In the rows, zero is written as 128.
Each path below is one point turned by a fixed rotation once a step. After each direction that follows a path, write how fast that rotation turns it, in deg/step (0 if it stays still).
Each turn is a multiple of 5 degrees from 10 to 175, or 0.
Each row of a path follows its step; steps can be skipped.
Rotation 1:
step 0: [134 132 124 120 125 121 124 119 114 129 117 128 132 136 110 126 143 126
 133 118 119 119 129 140 126 133 124 120 141 126 128]
step 1: [125 123 123 130 133 135 119 123 134 135 116 133 134 126 111 121 133 130
 115 114 129 110 120 124 135 132 128 135 131 127 116]
step 2: [133 129 122 148 124 140 140 123 140 124 120 126 129 123 113 115 118 119
 127 123 128 126 118 124 132 125 123 136 126 132 134]
step 3: [130 132 116 129 127 123 129 116 127 117 116 120 115 130 116 133 121 126
 134 130 133 127 119 129 118 129 126 130 135 127 151]
step 4: [128 135 128 124 134 125 123 112 137 137 120 134 123 123 121 132 133 142
 123 128 139 124 122 128 126 142 134 114 139 130 139]
step 5: [131 134 133 133 117 134 136 119 128 127 121 140 139 119 121 125 136 122
 126 130 122 123 125 118 136 136 133 109 140 137 125]
step 6: [124 129 121 132 124 137 121 118 118 111 124 119 135 131 125 128 130 116
 126 118 118 120 113 116 124 130 117 123 139 127 123]
step 7: [122 143 133 135 138 139 123 119 131 126 126 123 126 133 120 119 122 133
 123 110 128 120 121 133 118 134 116 126 125 117 133]
step 8: [125 138 134 133 123 133 134 120 132 131 110 135 122 126 105 125 124 126
 124 137 117 125 135 138 124 140 129 129 124 123 132]
step 9: [121 126 111 134 127 124 119 112 134 127 110 128 129 122 118 135 135 121
 126 139 126 133 125 120 129 143 129 134 131 131 125]
Speeds:
[128 126 128 124 127 127 125 129 123 125 127 129 128 128 127 133 125 129
 121 134 126 124 123 128 125 126 130 132 130 129 127] : 135
[123 129 130 126 129 129 130 125 128 126 128 125 132 126 128 130 129 132
 128 128 125 126 128 134 132 123 120 125 129 127 123] : 55
[125 125 124 125 131 129 126 132 122 126 122 123 123 130 128 127 129 127
 132 130 127 129 126 126 133 132 127 126 129 126 128] : 125
Rotation 2:
step 0: [129 124 135 130 127 136 113 124 129 120 126 107 123 142 119 127 134 123
 134 128 130 123 118 140 130 118 122 135 116 114 132]
step 1: [128 128 128 120 136 128 115 124 127 127 128 136 135 125 131 123 124 139
 141 143 127 129 134 132 150 125 127 113 131 144 131]
step 2: [120 128 122 131 124 120 132 144 136 127 133 127 117 126 131 130 135 111
 134 126 127 111 140 127 114 133 133 121 141 136 135]
step 3: [128 127 149 128 133 140 119 126 131 126 112 135 116 128 126 116 128 129
 118 129 121 134 136 119 116 123 124 139 125 117 129]
step 4: [132 136 123 129 117 122 124 121 125 133 132 119 139 126 130 118 121 144
 120 138 139 126 132 127 134 142 143 138 116 137 135]
step 5: [118 128 133 111 118 141 139 141 128 125 134 112 129 130 128 127 121 116
 137 123 122 115 114 128 135 132 128 122 127 121 128]
step 6: [130 129 144 116 142 129 129 115 125 121 128 136 141 144 123 134 124 128
 122 135 128 125 140 132 124 124 114 127 143 135 126]
step 7: [149 131 118 136 119 119 120 139 136 131 126 126 128 120 129 130 139 121
 116 135 123 124 136 133 133 146 122 124 132 127 124]
step 8: [126 123 128 124 139 130 123 130 129 134 130 112 126 125 122 119 133 129
 140 138 112 135 117 116 114 125 128 133 124 114 141]
step 9: [124 123 128 126 136 123 116 125 110 131 132 124 132 125 133 115 108 128
 113 133 142 123 131 131 131 113 135 119 130 134 125]
Speeds:
[124 126 128 131 128 128 125 130 133 135 130 126 131 127 122 128 126 132
 128 128 123 128 123 127 133 128 130 128 126 132 131] : 100
[133 125 122 129 131 126 126 128 124 130 131 125 130 127 126 130 129 127
 126 132 127 130 124 131 126 124 122 124 131 124 127] : 40
